Every row has a hidden score from 0 to 30. What is each row's score? 15 is about the middle. The score is a weighted sum of the row's numbers plus the product of two more (or one squared), each taken from its middle value.
array([ 0.393,  0.849,  0.544,  1.596, -1.839, -0.389,  0.755,  0.686, -1.853,  1.447,  1.339,
        1.270, -1.501,  1.708, -0.299,  1.575]) -> 28
array([ 0.570,  0.371,  0.258,  1.277, -1.481, -0.464,  0.649,  0.574, -1.305,  1.146,  1.136,
        0.800, -1.125,  1.097, -0.411,  1.285]) -> 25
array([ 0.000,  0.615, -0.367,  0.416,  0.029,  0.157, -0.125,  0.943,  0.428,  0.515, -0.163,
        0.484, -0.170, -0.331,  0.514,  0.363]) -> 9
array([ 0.851, -0.682, -0.170,  0.303, -0.252, -0.587,  0.508, -0.007,  0.196,  0.141,  0.302,
       -0.349, -0.067, -0.470, -0.386,  0.172]) -> 18
array([-0.023,  0.698,  0.640,  1.091, -1.586, -0.123,  0.428,  0.046, -1.850,  0.974,  1.172,
        0.965, -1.188,  1.940, -0.450,  1.138]) -> 23
array([-0.622, -0.416, -0.222, -1.301,  1.416,  0.610, -0.685, -0.725,  1.099, -1.238, -1.156,
       -0.933,  1.176, -0.969,  0.408, -1.328]) -> 20
array([ 0.596,  0.730,  0.366,  1.691, -1.733, -0.592,  0.872,  0.922, -1.561,  1.585,  1.349,
        1.304, -1.523,  1.411, -0.319,  1.708]) -> 27
array([-0.115, -1.322,  0.068, -1.373,  1.030, -0.011, -0.274, -1.503,  0.585, -1.402, -0.730,
       -1.325,  1.053, -0.708, -0.351, -1.322]) -> 17
array([ 0.732,  0.179,  0.131,  1.123, -1.229, -0.557,  0.595,  0.554, -0.831,  0.977,  0.950,
        0.568, -0.904,  0.603, -0.385,  1.055]) -> 20
array([ 0.583,  0.780,  0.390,  1.678, -1.780, -0.486,  0.730,  0.921, -1.595,  1.563,  1.342,
        1.222, -1.459,  1.407, -0.274,  1.670]) -> 28
array([ 0.225,  0.352,  0.512,  0.975, -1.290, -0.409,  0.634,  0.083, -1.378,  0.858,  1.096,
        0.771, -1.020,  1.262, -0.548,  1.052]) -> 19
array([-0.273,  1.747, -0.152,  1.253, -0.612,  0.105,  0.001,  1.771, -0.319,  1.412,  0.240,
        1.580, -0.908,  0.646,  0.809,  1.240]) -> 14
array([-0.094, -1.207,  0.035, -1.306,  1.026,  0.118, -0.354, -1.371,  0.661, -1.348, -0.694,
       -1.278,  1.051, -0.780, -0.277, -1.298]) -> 18
array([-0.072, -0.463,  0.506, -0.230, -0.335, -0.147,  0.201, -0.981, -0.868, -0.282,  0.375,
       -0.231, -0.074,  0.724, -0.596, -0.117]) -> 19
array([ 0.110, -1.543, -0.383, -1.471,  1.530,  0.050, -0.195, -1.181,  1.541, -1.543, -0.918,
       -1.698,  1.452, -1.657, -0.233, -1.541]) -> 9
array([-0.896,  1.262, -0.104,  0.165,  0.179,  0.767, -0.501,  0.781,  0.165,  0.276, -0.414,
        0.751, -0.072,  0.333,  0.834,  0.140]) -> 17
array([-0.026,  0.965, -0.338,  0.693, -0.196,  0.185, -0.177,  1.326,  0.264,  0.797, -0.058,
        0.831, -0.433, -0.068,  0.655,  0.625]) -> 9
array([ 0.073,  0.040,  0.488,  0.444, -0.923, -0.273,  0.365, -0.428, -1.277,  0.307,  0.793,
        0.304, -0.675,  1.286, -0.578,  0.472]) -> 19
array([-0.713,  1.466, -0.117,  0.524, -0.100,  0.602, -0.422,  1.139, -0.016,  0.652, -0.204,
        1.026, -0.412,  0.448,  0.926,  0.516]) -> 16
array([ 0.110, -0.993, -0.150, -0.972,  0.844, -0.232, -0.039, -0.810,  0.703, -0.926, -0.491,
       -0.944,  0.786, -0.978, -0.305, -0.919]) -> 12
array([-0.455,  0.164, -0.245, -0.630,  0.923,  0.427, -0.447,  0.011,  0.832, -0.562, -0.797,
       -0.249,  0.605, -0.555,  0.553, -0.722]) -> 15
array([-0.096, -0.763,  0.402, -0.573, -0.037, -0.176,  0.125, -1.229, -0.599, -0.616,  0.202,
       -0.554,  0.249,  0.450, -0.657, -0.444]) -> 19
array([-0.614,  0.277, -0.241, -0.605,  0.812,  0.415, -0.510,  0.118,  0.729, -0.434, -0.709,
       -0.086,  0.583, -0.591,  0.551, -0.588]) -> 15
array([-0.242, -0.215,  0.646, -0.091, -0.533,  0.073,  0.228, -1.126, -1.221, -0.244,  0.535,
       -0.061, -0.238,  1.201, -0.560, -0.068]) -> 20
array([ 0.206,  0.376,  0.508,  1.044, -1.355, -0.150,  0.411,  0.115, -1.384,  0.861,  1.073,
        0.704, -1.029,  1.311, -0.394,  1.036]) -> 18
array([ 0.773, -0.048,  0.093,  1.021, -1.011, -0.409,  0.607,  0.448, -0.633,  0.818,  0.812,
        0.313, -0.745,  0.401, -0.360,  0.844]) -> 22
array([-0.454,  1.657, -0.132,  0.852, -0.362,  0.150, -0.175,  1.606, -0.144,  1.138,  0.025,
        1.468, -0.656,  0.515,  0.776,  1.009]) -> 13
array([-0.368,  1.850, -0.213,  1.240, -0.653,  0.376, -0.132,  1.888, -0.265,  1.416,  0.275,
        1.599, -0.997,  0.685,  0.937,  1.216]) -> 11
array([-0.365,  1.796, -0.200,  1.248, -0.688,  0.310, -0.082,  1.845, -0.235,  1.383,  0.225,
        1.564, -0.952,  0.581,  0.881,  1.265]) -> 11
array([-0.069,  0.783, -0.243,  0.555, -0.117,  0.196, -0.085,  0.979,  0.243,  0.578, -0.111,
        0.623, -0.268, -0.166,  0.664,  0.421]) -> 11
array([-0.870,  1.137, -0.123,  0.001,  0.245,  0.683, -0.573,  0.640,  0.213,  0.153, -0.520,
        0.671, -0.004,  0.241,  0.796, -0.018]) -> 21
array([ 0.651,  0.680,  0.297,  1.637, -1.712, -0.405,  0.734,  0.894, -1.481,  1.477,  1.297,
        1.141, -1.389,  1.273, -0.256,  1.556]) -> 26
array([ 0.394, -1.544, -0.325, -1.257,  1.173, -0.123, -0.332, -1.064,  1.304, -1.282, -0.753,
       -1.575,  1.224, -1.597, -0.339, -1.274]) -> 12
array([-0.078, -1.365,  0.054, -1.410,  1.045, -0.018, -0.142, -1.645,  0.554, -1.480, -0.534,
       -1.293,  1.065, -0.711, -0.574, -1.374]) -> 18
array([-0.909,  0.710, -0.064, -0.513,  0.687,  0.487, -0.612,  0.245,  0.453, -0.238, -0.650,
        0.277,  0.409, -0.098,  0.646, -0.360]) -> 19
array([ 0.027,  0.247, -0.350,  0.130,  0.244,  0.135, -0.164,  0.539,  0.492,  0.184, -0.247,
        0.094,  0.068, -0.485,  0.483,  0.079]) -> 9
array([ 0.133,  0.114, -0.261, -0.013,  0.331, -0.019, -0.060,  0.477,  0.552,  0.103, -0.320,
        0.049,  0.123, -0.452,  0.403,  0.004]) -> 10
array([ 0.552,  0.411,  0.337,  1.312, -1.440, -0.442,  0.667,  0.530, -1.345,  1.168,  1.209,
        0.850, -1.197,  1.163, -0.394,  1.313]) -> 20
array([ 0.017, -0.562, -0.166, -0.667,  0.718,  0.023, -0.183, -0.405,  0.723, -0.598, -0.579,
       -0.618,  0.629, -0.732,  0.016, -0.649]) -> 13
array([-0.501,  1.639, -0.132,  0.805, -0.313,  0.319, -0.344,  1.500, -0.076,  1.032,  0.081,
        1.296, -0.638,  0.436,  0.849,  0.860]) -> 15
array([ 0.698,  0.184,  0.118,  1.153, -1.274, -0.479,  0.552,  0.604, -0.830,  1.027,  0.940,
        0.546, -0.967,  0.708, -0.442,  1.079]) -> 19
array([ 0.689, -1.071, -0.294, -0.305,  0.366, -0.363,  0.267, -0.331,  0.804, -0.473, -0.134,
       -0.939,  0.453, -1.023, -0.404, -0.436]) -> 11
array([ 0.004, -0.210,  0.547,  0.143, -0.656, -0.201,  0.349, -0.710, -1.133,  0.037,  0.588,
        0.102, -0.386,  1.007, -0.550,  0.206]) -> 20
array([ 0.567,  0.821,  0.286,  1.677, -1.809, -0.532,  0.782,  0.960, -1.603,  1.582,  1.438,
        1.260, -1.521,  1.422, -0.381,  1.719]) -> 21
array([-0.241,  1.339, -0.277,  0.837, -0.319,  0.306, -0.133,  1.468,  0.126,  0.983, -0.010,
        1.092, -0.550,  0.165,  0.827,  0.831]) -> 10
array([ 0.081, -1.284, -0.033, -1.123,  0.897, -0.179,  0.068, -1.212,  0.575, -1.156, -0.458,
       -1.176,  0.840, -0.790, -0.436, -1.127]) -> 13
array([ 0.382, -1.564, -0.394, -1.282,  1.346, -0.232, -0.047, -1.091,  1.407, -1.390, -0.769,
       -1.560,  1.152, -1.624, -0.305, -1.376]) -> 9
array([ 0.266, -1.577, -0.365, -1.412,  1.344, -0.108, -0.281, -1.153,  1.406, -1.448, -0.871,
       -1.668,  1.346, -1.627, -0.285, -1.445]) -> 10
array([-0.003, -1.175,  0.174, -1.057,  0.609, -0.094, -0.053, -1.437,  0.213, -1.146, -0.301,
       -1.088,  0.692, -0.318, -0.592, -1.024]) -> 18
array([-0.264,  1.184, -0.251,  0.493, -0.013,  0.268, -0.226,  1.204,  0.236,  0.701, -0.173,
        0.944, -0.344,  0.109,  0.767,  0.539]) -> 11
array([-0.280, -0.077,  0.713,  0.014, -0.731, -0.197,  0.221, -0.915, -1.499,  0.004,  0.627,
        0.228, -0.441,  1.382, -0.651,  0.243]) -> 22
array([ 0.904, -0.568, -0.107,  0.415, -0.365, -0.459,  0.470,  0.071,  0.036,  0.266,  0.334,
       -0.239, -0.181, -0.212, -0.338,  0.263]) -> 17
array([-0.592,  0.138, -0.253, -0.689,  0.958,  0.472, -0.524, -0.095,  0.890, -0.605, -0.805,
       -0.294,  0.746, -0.684,  0.469, -0.735]) -> 16
array([-0.016,  0.892, -0.336,  0.587, -0.106,  0.025, -0.028,  1.167,  0.284,  0.739, -0.087,
        0.758, -0.367, -0.181,  0.540,  0.581]) -> 10
array([ 0.123, -0.936, -0.151, -0.904,  0.825, -0.155, -0.119, -0.751,  0.690, -0.885, -0.550,
       -0.929,  0.773, -0.816, -0.143, -0.868]) -> 12
array([ 0.645, -1.382, -0.383, -0.827,  0.899, -0.326,  0.036, -0.689,  1.167, -0.916, -0.505,
       -1.298,  0.806, -1.429, -0.230, -0.903]) -> 7
array([ 0.825, -0.454, -0.059,  0.489, -0.490, -0.529,  0.662,  0.147, -0.176,  0.365,  0.464,
       -0.091, -0.362, -0.133, -0.406,  0.418]) -> 14
array([ 0.048, -1.212,  0.042, -1.110,  0.865,  0.030, -0.144, -1.247,  0.660, -1.167, -0.449,
       -1.214,  0.882, -0.689, -0.366, -1.122]) -> 14
array([-0.050, -0.681, -0.140, -0.818,  0.806, -0.018, -0.216, -0.491,  0.799, -0.739, -0.556,
       -0.698,  0.725, -0.839, -0.108, -0.791]) -> 13
array([ 0.268,  0.317,  0.500,  0.932, -1.234, -0.294,  0.576,  0.041, -1.444,  0.816,  1.000,
        0.680, -0.971,  1.383, -0.479,  0.915]) -> 21
array([-0.245, -1.129,  0.323, -1.110,  0.484, -0.084, -0.145, -1.660, -0.096, -1.217, -0.168,
       -1.067,  0.709, -0.065, -0.633, -1.045]) -> 20
array([-0.415,  1.001, -0.104,  0.209,  0.223,  0.327, -0.381,  0.911,  0.285,  0.409, -0.328,
        0.673, -0.008,  0.065,  0.735,  0.287]) -> 14
array([-0.092, -0.985, -0.082, -1.130,  0.945,  0.045, -0.333, -0.961,  0.818, -1.084, -0.622,
       -1.067,  0.969, -0.866, -0.286, -1.080]) -> 16
array([-0.608,  0.019, -0.221, -0.800,  1.021,  0.510, -0.627, -0.134,  1.012, -0.692, -0.834,
       -0.418,  0.800, -0.770,  0.463, -0.780]) -> 17
array([-0.163,  0.539,  0.759,  0.730, -1.324, -0.248,  0.379, -0.266, -1.883,  0.725,  1.020,
        0.871, -1.002,  1.863, -0.512,  0.934]) -> 22
array([ 0.131, -1.564, -0.372, -1.655,  1.618, -0.070, -0.303, -1.253,  1.518, -1.672, -1.081,
       -1.668,  1.583, -1.682, -0.208, -1.647]) -> 10
array([-0.309, -0.647, -0.296, -1.307,  1.466,  0.255, -0.506, -0.631,  1.223, -1.179, -1.039,
       -0.983,  1.272, -1.209,  0.291, -1.247]) -> 12
array([-0.198,  0.989, -0.282,  0.632, -0.194,  0.131, -0.129,  1.202,  0.231,  0.760, -0.043,
        0.816, -0.451,  0.036,  0.519,  0.612]) -> 12
array([-0.304, -0.379,  0.634, -0.263, -0.434,  0.006,  0.118, -1.236, -1.135, -0.379,  0.434,
       -0.166, -0.106,  1.021, -0.679, -0.157]) -> 22
array([ 0.367,  0.391,  0.470,  1.108, -1.407, -0.416,  0.714,  0.205, -1.528,  0.953,  1.058,
        0.757, -1.128,  1.309, -0.397,  1.073]) -> 23
array([ 0.134,  0.424, -0.270,  0.289,  0.129,  0.073, -0.048,  0.772,  0.389,  0.334, -0.299,
        0.306, -0.084, -0.249,  0.546,  0.167]) -> 12
array([ 0.013, -0.128, -0.284, -0.273,  0.468,  0.092, -0.189,  0.073,  0.603, -0.230, -0.410,
       -0.235,  0.256, -0.600,  0.278, -0.315]) -> 12
array([-0.377,  1.777, -0.240,  1.129, -0.597,  0.236, -0.118,  1.803, -0.241,  1.348,  0.165,
        1.596, -0.876,  0.607,  0.802,  1.210]) -> 11
array([-0.305,  1.306, -0.264,  0.755, -0.229,  0.244, -0.170,  1.454,  0.151,  0.919, -0.019,
        1.116, -0.528,  0.063,  0.711,  0.779]) -> 11
array([ 0.481,  0.829,  0.438,  1.636, -1.867, -0.328,  0.605,  0.848, -1.656,  1.591,  1.429,
        1.275, -1.602,  1.701, -0.401,  1.714]) -> 15
array([-0.359,  1.885, -0.162,  1.292, -0.782,  0.303, -0.130,  1.916, -0.379,  1.429,  0.292,
        1.624, -1.007,  0.615,  0.899,  1.295]) -> 12
array([-0.007, -0.247, -0.182, -0.457,  0.612, -0.019, -0.137, -0.080,  0.646, -0.366, -0.464,
       -0.324,  0.456, -0.674,  0.109, -0.429]) -> 12
array([-0.596,  0.506, -0.225, -0.375,  0.687,  0.418, -0.380,  0.387,  0.636, -0.181, -0.649,
        0.199,  0.385, -0.387,  0.600, -0.325]) -> 13
array([ 0.489, -1.420, -0.394, -1.001,  1.073, -0.227, -0.079, -0.751,  1.346, -1.040, -0.612,
       -1.375,  1.071, -1.604, -0.331, -1.035]) -> 7
array([-0.048, -1.458, -0.351, -1.667,  1.670,  0.270, -0.594, -1.288,  1.595, -1.712, -1.107,
       -1.773,  1.612, -1.706, -0.049, -1.756]) -> 13
array([-0.728,  1.402, -0.073,  0.434, -0.054,  0.455, -0.354,  1.082, -0.053,  0.609, -0.230,
        1.045, -0.330,  0.377,  0.758,  0.432]) -> 17
array([-0.112, -1.099, -0.370, -1.437,  1.557,  0.145, -0.420, -0.839,  1.470, -1.360, -1.144,
       -1.341,  1.308, -1.476,  0.060, -1.493]) -> 13
array([ 0.126, -0.619, -0.335, -0.610,  0.636,  0.062, -0.166, -0.384,  0.788, -0.640, -0.495,
       -0.741,  0.553, -0.851,  0.047, -0.673]) -> 11
array([ 0.471,  0.431,  0.415,  1.198, -1.464, -0.339,  0.565,  0.386, -1.452,  1.099,  1.075,
        0.866, -1.078,  1.296, -0.361,  1.247]) -> 24
array([ 0.551,  0.431,  0.313,  1.324, -1.429, -0.527,  0.734,  0.628, -1.243,  1.208,  1.167,
        0.853, -1.189,  1.106, -0.385,  1.333]) -> 26
array([-0.288,  0.263,  0.755,  0.402, -1.093, -0.109,  0.250, -0.617, -1.700,  0.374,  0.948,
        0.502, -0.790,  1.676, -0.560,  0.584]) -> 21
array([-0.345,  0.177,  0.719,  0.294, -0.943, -0.101,  0.290, -0.735, -1.650,  0.249,  0.860,
        0.432, -0.657,  1.573, -0.615,  0.442]) -> 21
array([-0.783,  0.417, -0.108, -0.766,  1.007,  0.513, -0.579, -0.057,  0.699, -0.527, -0.803,
        0.013,  0.698, -0.316,  0.507, -0.625]) -> 18
array([ 0.003, -0.059,  0.537,  0.315, -0.804, -0.134,  0.492, -0.536, -1.173,  0.150,  0.710,
        0.178, -0.586,  1.098, -0.541,  0.320]) -> 19
array([-0.913,  0.805, -0.002, -0.358,  0.666,  0.553, -0.505,  0.259,  0.326, -0.169, -0.599,
        0.352,  0.311, -0.037,  0.640, -0.350]) -> 20
array([ 0.770, -0.776, -0.120,  0.120, -0.078, -0.398,  0.369, -0.105,  0.205, -0.040,  0.242,
       -0.535,  0.024, -0.521, -0.337, -0.020]) -> 13
array([ 0.675, -1.283, -0.362, -0.680,  0.750, -0.465,  0.135, -0.557,  0.980, -0.741, -0.384,
       -1.082,  0.766, -1.287, -0.348, -0.718]) -> 9
array([-0.204,  1.548, -0.135,  1.043, -0.528,  0.171, -0.064,  1.685, -0.158,  1.233,  0.204,
        1.360, -0.826,  0.426,  0.754,  1.050]) -> 11
array([-0.227, -0.820,  0.462, -0.859,  0.105, -0.084, -0.002, -1.540, -0.590, -0.887, -0.004,
       -0.680,  0.417,  0.412, -0.716, -0.684]) -> 21
array([ 0.087, -0.399, -0.350, -0.419,  0.645,  0.043, -0.079, -0.111,  0.798, -0.423, -0.454,
       -0.542,  0.420, -0.797,  0.028, -0.538]) -> 12
array([-0.495,  0.820, -0.273,  0.072,  0.358,  0.537, -0.454,  0.691,  0.410,  0.200, -0.386,
        0.454,  0.070, -0.128,  0.742,  0.025]) -> 13
array([ 0.111, -1.141, -0.142, -1.033,  0.908, -0.021, -0.106, -1.110,  0.644, -1.095, -0.507,
       -1.173,  0.877, -0.909, -0.267, -1.004]) -> 12
array([ 0.836, -0.269,  0.004,  0.743, -0.708, -0.506,  0.532,  0.269, -0.410,  0.564,  0.651,
        0.075, -0.526,  0.054, -0.336,  0.646]) -> 15
array([-0.033, -1.122,  0.247, -0.930,  0.452,  0.147, -0.225, -1.428,  0.018, -1.088, -0.229,
       -1.094,  0.674, -0.096, -0.539, -0.957]) -> 18
array([-0.324, -0.718, -0.303, -1.308,  1.444,  0.344, -0.640, -0.643,  1.363, -1.217, -1.014,
       -1.055,  1.188, -1.271,  0.226, -1.293]) -> 17
array([-0.105, -1.383,  0.220, -1.379,  0.834, -0.027, -0.168, -1.717,  0.235, -1.405, -0.437,
       -1.305,  0.939, -0.409, -0.601, -1.320]) -> 19
array([-0.077, -0.968,  0.341, -0.808,  0.258, -0.163,  0.043, -1.403, -0.271, -0.912, -0.006,
       -0.814,  0.536,  0.019, -0.666, -0.696]) -> 17
array([ 0.625,  0.296,  0.184,  1.253, -1.354, -0.371,  0.666,  0.589, -1.032,  1.095,  1.105,
        0.734, -1.089,  0.890, -0.419,  1.226]) -> 16
array([-0.545, -0.125, -0.311, -0.936,  1.164,  0.501, -0.649, -0.171,  1.219, -0.839, -0.836,
       -0.513,  0.929, -0.903,  0.347, -0.936]) -> 16
array([-0.006, -1.189,  0.234, -1.087,  0.568, -0.062, -0.185, -1.463,  0.137, -1.112, -0.174,
       -1.121,  0.725, -0.287, -0.580, -0.954]) -> 17
array([-0.239,  1.612, -0.191,  1.148, -0.598,  0.259, -0.131,  1.687, -0.256,  1.265,  0.173,
        1.373, -0.913,  0.521,  0.781,  1.050]) -> 13
array([-0.151,  0.457,  0.837,  0.649, -1.271, -0.226,  0.413, -0.361, -1.899,  0.598,  0.945,
        0.770, -0.949,  1.824, -0.533,  0.817]) -> 23
array([ 0.159,  0.202,  0.489,  0.716, -1.187, -0.235,  0.394, -0.238, -1.459,  0.542,  0.924,
        0.472, -0.865,  1.353, -0.489,  0.677]) -> 19
array([-0.908,  1.095, -0.097, -0.086,  0.350,  0.672, -0.592,  0.582,  0.230,  0.086, -0.474,
        0.653,  0.078,  0.241,  0.707, -0.049]) -> 20
array([ 0.514, -1.457, -0.354, -0.980,  0.982, -0.032, -0.138, -0.870,  1.157, -1.132, -0.589,
       -1.487,  1.029, -1.407, -0.315, -1.158]) -> 8
array([-0.367,  1.888, -0.136,  1.245, -0.682,  0.293, -0.090,  1.876, -0.311,  1.465,  0.235,
        1.661, -0.960,  0.702,  0.870,  1.284]) -> 12
array([ 0.109, -0.712, -0.238, -0.681,  0.714,  0.021, -0.215, -0.474,  0.813, -0.671, -0.532,
       -0.782,  0.657, -0.887, -0.008, -0.676]) -> 11
array([-0.100, -1.128, -0.098, -1.221,  1.004,  0.050, -0.329, -1.212,  0.765, -1.237, -0.631,
       -1.187,  0.993, -0.791, -0.240, -1.189]) -> 15
array([ 0.798,  0.079,  0.229,  1.124, -1.113, -0.470,  0.740,  0.505, -0.824,  0.913,  0.874,
        0.437, -0.905,  0.568, -0.297,  0.949]) -> 25
array([-0.067,  0.581,  0.658,  0.913, -1.472, -0.248,  0.570,  0.021, -1.836,  0.854,  1.162,
        0.955, -1.193,  1.859, -0.555,  1.096]) -> 20
array([-0.169, -1.012, -0.380, -1.373,  1.558,  0.295, -0.458, -0.793,  1.486, -1.361, -1.045,
       -1.315,  1.335, -1.461,  0.154, -1.470]) -> 11
array([-0.400, -0.529, -0.298, -1.207,  1.349,  0.427, -0.554, -0.578,  1.264, -1.142, -0.990,
       -0.915,  1.175, -1.208,  0.307, -1.218]) -> 14
array([ 0.622,  0.574,  0.274,  1.544, -1.650, -0.412,  0.700,  0.784, -1.324,  1.378,  1.219,
        0.952, -1.343,  1.164, -0.287,  1.501]) -> 22
array([ 0.223,  0.825,  0.522,  1.409, -1.763, -0.351,  0.603,  0.507, -1.836,  1.338,  1.380,
        1.205, -1.391,  1.788, -0.480,  1.496]) -> 22
array([-0.160, -1.307,  0.196, -1.245,  0.750,  0.148, -0.188, -1.719,  0.204, -1.355, -0.318,
       -1.252,  0.889, -0.271, -0.584, -1.212]) -> 17
array([-0.502,  0.891, -0.195,  0.068,  0.300,  0.456, -0.424,  0.783,  0.421,  0.245, -0.468,
        0.580,  0.060, -0.132,  0.629,  0.047]) -> 16
array([ 0.823, -0.149,  0.056,  0.866, -0.782, -0.562,  0.646,  0.402, -0.403,  0.727,  0.732,
        0.293, -0.620,  0.171, -0.512,  0.772]) -> 15
